Each row is where one point has got to under a steady rotation. How many ticks took it there?
The counts run from 0 to 159.
[ 16.4   5.5   2.6 -24.6  45.0 -20.2  21.3  -4.4  10.1  -1.4 -14.5  -1.6
  -1.3  32.1  22.5 -32.5  -1.1  -6.5 -41.2 -21.6  40.9 -26.3 -19.9  -5.5
   3.3   5.5  27.1  -5.6   0.7  32.5 -32.6 -26.1 -14.3 -11.0 -38.2   6.5
   4.1 -39.3  -3.6  36.1 -26.4   7.5  11.5   3.6   3.8 -23.1  12.8 -17.1
 -16.3 -20.7  21.6  -2.7] => 56
[-37.9  19.6 -18.6 -19.0  -7.3 -19.1   3.9 -23.5  34.1 -13.6   6.0 -24.2
   3.3  -5.2  31.6  -2.9 -20.0  12.5  -8.1  11.8  -4.3 -34.7  40.8   3.2
  28.0   0.2  -8.2 -12.0  10.6 -15.9  22.0 -18.5 -35.2 -17.4 -41.2  -0.6
  26.8   2.4 -40.1  13.2  38.2  10.3 -14.4  12.3  12.3  47.0 -14.7 -10.0
  42.6 -14.9  -9.5 -10.5] => 127
[ -9.3   1.1  24.7   2.3 -34.4 -18.7  39.1  14.6   4.6 -11.9  34.5  -6.8
   0.6  14.8 -20.6 -26.7 -50.3  16.9  -9.8   1.7   2.7 -14.8   5.2  14.1
  29.9   7.2  -9.1 -10.6  41.4  28.4   8.4 -24.6 -13.0 -19.8 -45.9  30.0
   3.5 -28.4  -5.6  18.6  11.1  13.1  -8.9  -4.4  16.7 -15.1  -8.2 -21.4
  34.4  15.2   0.7   3.6] => 143
[-38.6  10.4  -6.9   9.2  -5.1  -4.5  21.8  -1.3   4.6  66.5  -1.7  -6.5
  18.8 -15.9  46.6  -3.0 -14.3   4.5  38.8  -1.7   2.7   0.8  10.2 -12.1
 -15.2  16.4 -20.4  -5.7  38.8  -1.8 -20.7  -6.2  44.9  -5.8 -25.7  30.0
   4.2  -7.0  13.9  -6.6  -5.4   1.6 -34.4 -16.2 -25.6 -17.3 -35.7 -10.8
   1.5  -3.4 -19.6 -16.2] => 22
[-29.9 -17.1  14.9  15.4 -13.5 -14.0  40.4   8.9  27.7 -10.4   2.0 -25.3
  12.0 -20.0  -7.1 -18.3 -47.3  -7.0   3.8 -10.8 -10.9 -28.5   3.1  -6.6
  22.9   4.9 -17.9   2.6  14.6  29.4  10.5 -45.4  -6.7   8.5 -40.0  44.7
  -9.0 -30.9  -2.5  18.6   2.2   5.8 -23.9   1.9   3.4  23.6 -20.4 -11.3
  36.9   9.0  11.4  -2.5] => 144
[ -6.1 -16.8 -37.4   0.8 -34.5  13.7  -3.8 -42.1 -28.9  37.1   7.4 -30.9
  22.4   8.2  -4.6  -3.4 -15.4  40.9  17.4   6.1  25.3  11.0 -15.1  23.4
  -1.4  15.9 -33.3  -4.2   0.8  -7.2  23.9  -6.9  -3.9 -19.9 -29.7  10.1
  26.5  -8.4 -12.4  30.7  10.7  24.7  -7.2 -10.2  35.1 -10.8   2.8  13.9
   0.2 -21.4   0.2  11.9] => 135
[-31.2  -0.8  -6.2  19.3  14.2   4.7  -6.7  -0.7   3.7 -17.4  25.6  -9.9
 -13.8  18.3 -22.6 -18.8  -2.7 -13.6  45.5  -6.1  -8.8 -19.4  -0.8   4.5
 -15.7 -39.6  -7.8  -6.6  33.7  24.0 -12.2  43.3  14.8  -1.3  21.0  -4.1
   5.6  21.9  18.5 -44.5 -34.3  19.6  24.1 -13.5  19.1  19.0   8.5 -28.5
 -26.3  -0.1  -8.5   0.8] => 89
[-25.6 -31.9 -25.0  18.7 -20.0  21.1  -8.2 -28.1 -32.8  55.6  15.6 -34.6
  18.4  -7.6  10.5  -3.1 -17.6  18.5  37.7   0.8  19.0  22.0 -28.4  12.9
 -24.0   3.4 -46.8   1.1  19.4 -16.0  16.7  -7.6  16.3 -18.6 -30.0  16.0
 -17.0 -25.7  -0.3  10.0   4.5  18.9  -7.5 -15.0   4.7   1.9  -7.5 -20.0
  -0.6 -20.3   1.3  -4.1] => 136
[ -4.9  18.3   4.5 -18.5 -36.1  -4.1 -35.2 -26.1   9.0  -2.7   0.1  -0.6
  -6.3 -20.9  24.5  36.7   1.1  21.7   1.3  29.4 -29.5 -13.7  -4.7  13.9
  -9.6  11.9 -33.7   6.1 -35.3 -64.9  16.0   3.1  -8.4   7.3 -28.3 -13.9
   9.7  29.0 -15.6  17.4   9.5 -21.5 -38.8  30.8   8.3   0.8 -18.4  -8.4
  42.9   6.6  -3.9  -3.6] => 130
[ -8.9 -25.9  -9.1   7.7  25.0  24.4  22.0 -31.1  -0.5  29.0 -37.1   7.6
  28.6 -12.4 -10.6  -7.7  25.2 -51.3  12.9  -0.1 -14.8  18.5  24.0 -26.9
 -31.6 -12.6   6.5  54.3 -24.5   5.8 -13.8  28.6  -2.6  53.9  34.8  25.1
   6.5  -0.1  11.7  -5.3   6.6  12.9  17.5  -5.7  -5.1   6.0 -10.5  28.9
 -23.7  -1.2  22.6 -16.7] => 66
[  0.4   7.3  25.2 -17.9   8.2  -5.1  14.5 -41.5  23.3  13.1 -13.5  18.0
  10.9  11.9  39.0  -2.3 -12.4  24.0 -15.7 -28.2   5.8 -23.2  14.7 -11.7
   1.9  17.0 -11.7  19.5   0.0  16.0 -53.4  16.6  -8.4  19.1 -23.6  26.9
  31.4   2.4   7.9  24.9  27.6 -14.2 -15.1  31.7  -8.4 -36.1  14.5 -41.8
  23.4  18.9  13.4 -42.4] => 40
[  9.7  -1.1  19.9  -5.4 -26.2  -3.1   5.6   0.7  11.5  16.4 -22.7   1.1
  16.9 -38.4   9.1  15.0  26.1  12.3 -16.7   4.4 -53.2  23.8 -24.9  -0.2
 -31.1  21.1 -31.4  17.6 -26.1 -30.9   7.1  -2.9 -16.2   4.8 -14.3 -13.9
 -41.1   1.1  -1.4  -0.7  38.8 -27.2  -5.2  16.4 -28.2 -11.9 -23.0 -11.9
  21.4  15.1  -0.1 -20.9] => 15
[ 22.0  18.1  25.0  -5.0 -23.0 -31.3   3.2  14.0  -5.3   1.9 -15.9   4.7
   2.4 -22.9  -1.9  10.2   2.4  10.9 -55.2   3.5  -3.2   0.0 -34.9   3.2
  23.6  41.1 -37.4  -1.3 -14.6 -24.5   5.0 -37.8 -29.4  11.1 -11.8   8.0
  -1.7 -37.0 -15.7  32.7  39.4  -5.4 -22.3  12.7 -35.6  15.7   5.1 -22.4
  48.5   0.1  15.8 -30.8] => 147
[-10.6  -7.4  -5.9 -20.5 -35.3  21.1  25.0 -31.2 -24.8  11.9   8.2 -29.3
   2.2 -12.2   5.8  -1.3 -35.5  44.2   9.7  13.5  22.7   6.5  44.2  19.5
  -2.0  14.1 -13.2   7.4  21.9  35.3  -6.7  -8.9  11.9 -17.5 -48.9  22.1
 -34.1   4.8  -7.0   4.4 -15.1   0.1  -6.1  23.7 -11.7 -26.7  -3.8  -3.3
  15.5  -3.3   0.1   2.5] => 4
[-30.7   3.9  -9.2   2.8  22.0  25.1  18.4 -24.0  -9.1 -22.3   6.5 -15.9
 -19.3  -2.5 -19.1 -39.6  -0.5  -9.3  43.2  -1.3  -7.3 -36.1  49.6  24.0
   5.1 -19.9  23.0  13.3  15.3  33.2   2.3  34.6   3.5   9.5  10.8 -16.6
  11.9  26.8  17.9 -39.4 -44.0  11.6  45.1  -5.7  26.8   8.0   1.6 -10.5
  -5.3   7.0  -3.7  15.1] => 90
[-38.2 -10.7   4.3  27.3 -37.0  10.8 -34.1   9.4  16.7  -2.4  35.5   7.3
  24.1   1.2 -25.5   8.5 -20.6  27.2  29.0  10.5 -25.6  15.1 -33.7  -8.2
   1.7 -11.1 -50.7 -10.4  -5.1 -49.5  18.3  11.0  -1.5  22.6 -10.2  11.8
  29.3  21.6  -2.7   4.7  -6.5  19.7 -19.3 -14.8  15.3  29.8  -9.4  23.8
  31.3   8.5 -24.9   2.4] => 132
[-24.0 -18.5  23.5  15.8  32.3  18.6  18.3  32.4  28.4 -10.5  -4.5  36.4
  36.5  15.6 -15.2 -33.2 -14.2  -6.5  -3.0 -18.5   3.2   8.2 -11.0 -24.2
  -6.1 -18.8  18.8  -5.2  19.2  40.5 -21.5 -20.6   0.1  16.7 -15.5  -7.1
 -15.4 -29.4  16.0   6.5 -52.2  -0.2  31.1 -14.7  -4.9 -26.6  -0.6  10.2
 -20.0  11.6  10.0  13.6] => 54
[-11.9  -9.4  34.4  15.7  -2.4   1.8   5.4  38.5  33.3 -13.8  16.5  52.4
  -2.4  33.3 -27.2  -5.9  -4.9  -0.2 -10.7 -20.7  34.6  10.3 -36.6 -22.4
  -4.4 -29.1  12.3 -24.0  23.0  28.5 -33.2 -16.3   5.5  10.1 -10.8   4.8
   1.4 -25.6   7.3  -4.7 -17.0  17.1  41.0 -19.3 -12.7 -30.4  22.9   0.9
 -38.2   5.7   9.9   5.2] => 53
[ -9.3  22.3   8.3   1.1   4.8 -13.6  -4.4   9.3  29.8 -26.8  40.5 -21.3
 -11.8   4.6 -11.7 -14.2 -33.3  35.8   3.2  10.3 -18.0 -15.1 -28.4   5.3
   8.3 -15.1  -5.9 -31.4  52.3  -6.2  21.8 -19.7  13.5 -52.2  -7.3  -7.8
   2.6 -11.6   7.8 -15.9  14.4  -5.9  23.6 -19.8  -5.4  28.1 -10.3 -36.4
  12.5   3.1 -29.6   6.2] => 124
[ 35.7 -35.9  -1.7  -5.4 -15.2  -5.0  -2.3 -29.5 -16.9  16.6 -30.0  25.0
  -2.6  -0.6  14.7  24.4  -0.3  21.4 -61.1  -1.0   2.1  38.7  -9.5  -0.8
  12.6  17.6  -2.7 -17.8 -16.7  -2.7   6.1 -24.0  -5.4  -1.4  -8.5  -9.1
 -28.1 -30.4 -17.7  45.5  42.8 -21.8 -27.7  23.6 -34.2 -39.7  21.4  15.2
  13.4  -2.7  10.1  -9.3] => 32
[-30.2 -21.3  21.5  23.9 -18.3  -1.1  17.0  41.3   2.8   3.0  20.4   6.3
 -11.3 -16.5   5.7 -12.5  -1.0  38.3  13.4  15.0 -19.4 -12.8  -8.6  34.7
   0.8  15.6  -8.1 -40.7  13.3  22.6  29.2 -38.0 -11.9 -21.3 -12.4 -16.6
 -28.9 -14.1  32.4   5.1 -56.5 -40.6   1.1   3.9  13.0 -22.6   2.2 -29.4
  18.6  15.0 -18.4  -7.0] => 141
[ 11.2  27.1  14.5   7.9 -41.6 -30.9   2.5  46.3  -1.5  -8.3  24.1  -0.4
 -24.6   2.7 -19.4   6.7 -26.5  39.6 -25.2  -5.6  -8.3  -3.8 -18.5  28.1
  52.5  -1.3 -14.5 -32.0  32.6   5.3  25.8 -21.6 -18.8 -31.3  -2.6   1.2
 -12.2 -12.5  -7.8   2.3  16.3   3.5 -20.8 -10.8  13.1   7.3   0.3 -11.7
  27.4  10.0  -7.0 -20.8] => 9
[ 16.8  14.8  21.6  13.4  49.1  -9.1 -13.9  29.7   2.1  11.5 -30.3  12.4
   1.1   4.4  -9.9 -23.0  28.3 -36.7 -10.8 -21.3 -40.6 -13.9 -45.1  -7.1
  17.5   4.8   8.4  -7.2 -20.3   7.1   9.9  25.9 -16.5  40.9  54.6 -29.4
  23.2   3.9  29.3   4.8 -34.2  -8.7   8.9 -17.7  43.2  -3.7 -22.0   5.9
  -2.1  11.7  11.1 -14.6] => 62
[  5.7  -5.0 -11.3 -21.5  17.4   7.5 -11.6  13.8  -3.8 -26.6   2.8   3.0
 -26.0 -18.7 -51.8 -11.8  17.2 -11.1  -0.3  22.2 -24.2   6.0  -2.3  28.1
  18.9 -14.8  39.3 -12.5 -34.1 -14.4  40.5  -9.8 -20.4 -18.7  19.7 -28.6
 -37.4  -8.5  -7.2 -15.0  -9.2  15.5  27.5 -19.1  42.0  20.2  -7.5  17.0
  -5.9 -19.8  10.5  25.5] => 98
[  0.4  -1.8   0.7  24.6 -50.9  32.1 -27.3   6.5 -17.2 -13.3  11.9 -10.8
 -17.9 -19.2 -50.4   9.0  18.2   6.3   7.2  46.7 -42.1   6.9  29.3  20.3
  17.1  -4.8  -1.7 -24.7 -16.6 -13.1  39.3  30.7  -0.1  -3.4  46.2  -3.5
   8.9  38.6  -5.3 -27.2 -30.0   2.9 -13.5  10.5  14.8   1.8 -22.4  41.9
  10.5  18.7 -31.6   0.9] => 114
[ 23.3  36.6  17.1 -15.9 -27.3 -16.6  -2.4  12.7 -28.5 -41.6  14.1  19.0
 -56.8 -10.3 -41.1  33.3   7.4  -1.1   1.1  39.3   6.4 -16.6  49.1  25.2
  23.2   7.1  10.7  30.1 -10.9 -28.1   6.6   9.4  13.3   0.0  23.5  23.1
  -5.9   7.5  -7.0 -17.7  -6.6  20.5 -12.4   6.4  -9.7   2.7  24.2  18.0
  11.9 -10.0  22.7   7.1] => 95
[  9.9 -36.7  11.2  -0.3   4.0   9.2   7.6  -6.2  22.0  57.4 -13.2   7.1
   6.0  -9.3  -3.8   9.8 -30.6  -2.2  26.3 -13.2  -8.5  -8.7 -31.9  -3.1
   0.0 -20.7  22.7   3.1   6.8   0.4   9.8  14.4  34.9  30.7  20.9   1.9
   7.1 -10.7  34.3  22.1 -22.4  28.0 -12.6 -45.7  53.6 -23.5 -42.3  16.1
  -0.1  11.5  21.0  -6.8] => 46
[ 23.7  49.1  43.3 -18.8  28.2  -9.3 -11.3   2.4  16.6 -16.0 -40.4  20.0
  -6.4 -13.6  19.2   6.5   3.4 -29.3 -33.4 -13.1   0.9 -13.4  19.1 -24.9
  20.7   3.9  11.2  10.2 -22.8   2.3 -39.5  -9.1   6.0  25.6  18.7  -0.9
  -6.3  -0.3 -23.5  -7.2 -38.7  -5.4 -26.0  30.7 -16.2 -17.9 -11.6 -11.6
  -0.1  15.5  23.9 -15.0] => 59
[ -2.0  19.7 -13.4 -40.7  13.0   8.0  16.7   8.4 -18.9  -3.4   9.7  16.1
  -9.2  25.0 -15.9  -7.4   3.1   6.3   0.9 -14.7  31.2  -3.4  16.3 -15.9
   4.7 -17.4  44.7  -4.0  45.9  31.1  -3.4   2.4  22.4  -9.8  24.0  22.1
  38.1  -8.7   8.2  -8.3 -14.9  25.5  44.1 -42.0   4.3  -2.7  29.8  16.3
 -47.7 -16.5 -17.2   6.1] => 72
[-19.8 -22.7 -27.7 -16.5 -10.4   6.3  -0.5   9.3  -5.1 -14.8  16.7  -4.4
  -5.7 -36.2 -19.1   9.1   4.0  12.4  14.4  26.0  -6.6  33.9  26.5 -12.3
   0.0   1.0 -14.9  -9.9   1.7  -4.5  -1.4 -13.7  19.1 -19.1   3.7 -10.7
 -40.8 -36.1  13.1 -15.4   7.9 -33.5   5.7  11.1 -70.4  28.8  24.7 -20.2
  11.4 -11.7 -23.0  15.4] => 121
[-27.5 -19.1 -22.4  30.1 -11.3  11.0  12.0   0.8  22.4  58.7  -9.6   5.6
  55.2  -9.4  21.0 -22.4  21.6   4.0   4.0 -37.1 -20.6  22.4 -46.9 -18.8
  -4.2  -2.6  -9.8  -9.7   7.7  -2.4   8.3  -8.5 -36.2  -7.3 -11.3 -16.5
  20.3 -29.7   8.9  16.2  23.1  -6.2  18.2 -29.9  17.6  11.3 -19.4   2.8
   1.1 -14.8 -23.8 -25.3] => 152
[-23.3  30.3   4.7  11.0  25.6  12.3 -27.9  29.5  12.7 -35.9  38.9 -22.4
 -13.0   7.6  -8.2 -13.3  28.4   4.8  11.3   6.3 -32.4   5.1 -36.3   2.6
 -22.9 -10.5 -36.8 -10.9  -1.9 -26.9   5.3   5.2  -0.5 -17.6 -26.2 -26.7
 -28.9  15.4  18.2 -25.4 -33.0 -23.8  35.5  -6.5 -29.5  27.2   3.1 -32.2
   0.8 -12.4 -23.7  12.8] => 105
[-25.4  22.3  16.8   5.8 -33.4  10.8  18.7 -12.1  -3.6  50.9  -9.3  -1.0
  34.9   6.8  32.4  14.6   5.3  18.1  16.7 -15.3  15.0  10.8   0.6 -22.6
 -36.9  24.3 -37.5   6.5  21.2 -11.4 -32.4  -2.2  -4.9  -1.4 -37.1  33.3
  20.8  19.1 -11.0  -0.9  23.9 -10.3   2.8   6.3 -32.2 -26.2   9.4 -20.6
  -5.5  -9.7  -3.0 -39.8] => 155
[ 13.9  23.7   2.9 -32.3 -16.2   3.4 -19.3   9.3  11.4 -27.1  37.8  -3.8
 -21.4  11.7  -0.3   0.6  -4.2  58.2  -7.5  19.9 -13.0  11.7  -2.8  18.7
  15.8   4.8  -8.5 -29.0  20.6 -13.9  13.9  -4.9  12.5 -67.4  -6.1 -17.5
  -8.9 -12.3   2.5   1.9  13.0 -17.6  16.9  11.9 -16.5   9.7  34.7 -38.9
  21.1 -11.6 -30.0   9.7] => 123
[ 12.5 -60.1 -27.1 -10.9   1.7   7.5   4.9 -21.1   3.3  13.1 -33.8   7.9
  21.8 -22.6   5.8  -1.3   1.8   0.2 -33.0  11.5  -5.7  22.1   0.9  -6.7
   2.0  -1.6  16.0 -19.3 -29.8  15.3   8.0 -16.7   4.3  13.2  -4.3  -4.5
 -39.3 -46.0  -6.0  44.3  17.7 -27.1 -28.0   9.4 -37.4 -29.7 -16.0  34.9
  22.3  16.3  31.4   0.1] => 31
[ 12.9  13.2   4.3 -11.9  22.3  18.2 -42.6 -22.3 -38.6 -14.8   3.1  -9.1
 -36.5  29.5  -3.4  -2.5  24.9  12.5   4.7   5.1   5.8   5.0  20.7  26.1
 -14.9 -20.8 -20.0  -2.3  -4.1 -14.2  -0.1  33.2  -9.3 -16.4  37.4 -25.2
   9.3  36.8   1.6 -21.8 -18.1 -10.8  23.2  23.1  -5.0  -9.5  43.4 -33.0
 -33.9 -29.9  -4.8  -6.3] => 87
[-35.2  42.4 -19.8  16.8   4.7  -2.1 -26.7  21.5  -7.4 -42.1  19.7  -1.8
  -7.7  18.3  -8.4   5.5  44.4  -9.1 -14.6   3.2   9.6  20.3 -21.7  -3.2
 -25.5  14.0 -28.7 -11.8 -11.0 -21.5 -12.5  -5.6 -22.3  -7.8 -14.9 -11.1
  -0.7   0.8 -30.1 -24.2   3.9  -1.6  30.7  10.8 -39.5  28.2  32.9 -36.4
  -8.5 -33.2 -22.1   0.7] => 104
[ -8.7   6.1   3.4  26.5 -30.3  23.6 -19.5  20.8 -11.6   7.8  13.3 -40.4
 -26.3 -31.9  -3.8  21.3   5.8 -13.4  12.5  38.6 -24.8   6.5   8.7  13.6
  -1.5  -6.5 -23.2  -0.9  -5.2 -22.6  17.5  24.4  26.9  21.1  40.6  -1.8
  -1.2  28.0  10.3 -42.1 -17.0   5.2 -36.1  -8.3 -23.8  19.7 -29.0  13.8
  17.8  12.4 -24.5   4.9] => 113
[ -7.7 -35.8 -12.6   4.4  16.7 -20.3   8.2  -8.6  32.2   7.9  -6.9  20.4
  39.2  22.9  20.4 -36.6  -6.4  24.9 -19.9 -43.0   1.1  -9.6 -34.4 -16.3
  15.8 -11.9 -11.1 -33.8  38.0  44.7 -22.2   4.1 -27.2  -6.5  -2.7   2.2
  30.6 -32.7  12.0   8.5  24.1 -13.5  21.3  -7.6  16.9   5.0  25.5 -29.4
 -10.7   2.9 -10.7 -23.1] => 37
[-25.7   5.2  -0.1  10.2  16.7   6.1  19.3 -10.6   9.3   2.5   9.9 -32.6
  -4.1 -16.5 -21.5  -7.0  -4.5 -36.2  15.1   3.7  -7.9  11.0   3.8 -28.2
 -14.8 -30.7  -2.9  22.7  -4.7 -34.8  14.1   0.1 -16.5  -3.0 -33.3 -16.0
 -59.0  -3.6 -34.6 -41.0  29.0  23.4  26.7  -4.2 -16.3  40.1 -28.2  -4.8
 -31.8 -18.9  19.0   7.6] => 101
[-10.4   9.2   5.3 -16.2 -12.7   5.5  -8.3  18.3  -4.5   6.6  -7.1  31.0
  30.2  28.1   6.8  24.6  26.1  38.2  13.9   1.7  -3.6  -7.5  -5.5  -5.6
  18.0  46.6   2.1 -20.9   2.0  14.8   9.3  -2.4   2.6 -14.0 -12.3  25.2
  53.5   4.1  36.3  26.0 -44.8 -29.5   6.6  -2.5  -6.2 -40.5  25.2   5.1
  13.2   9.0 -36.3  -8.8] => 158
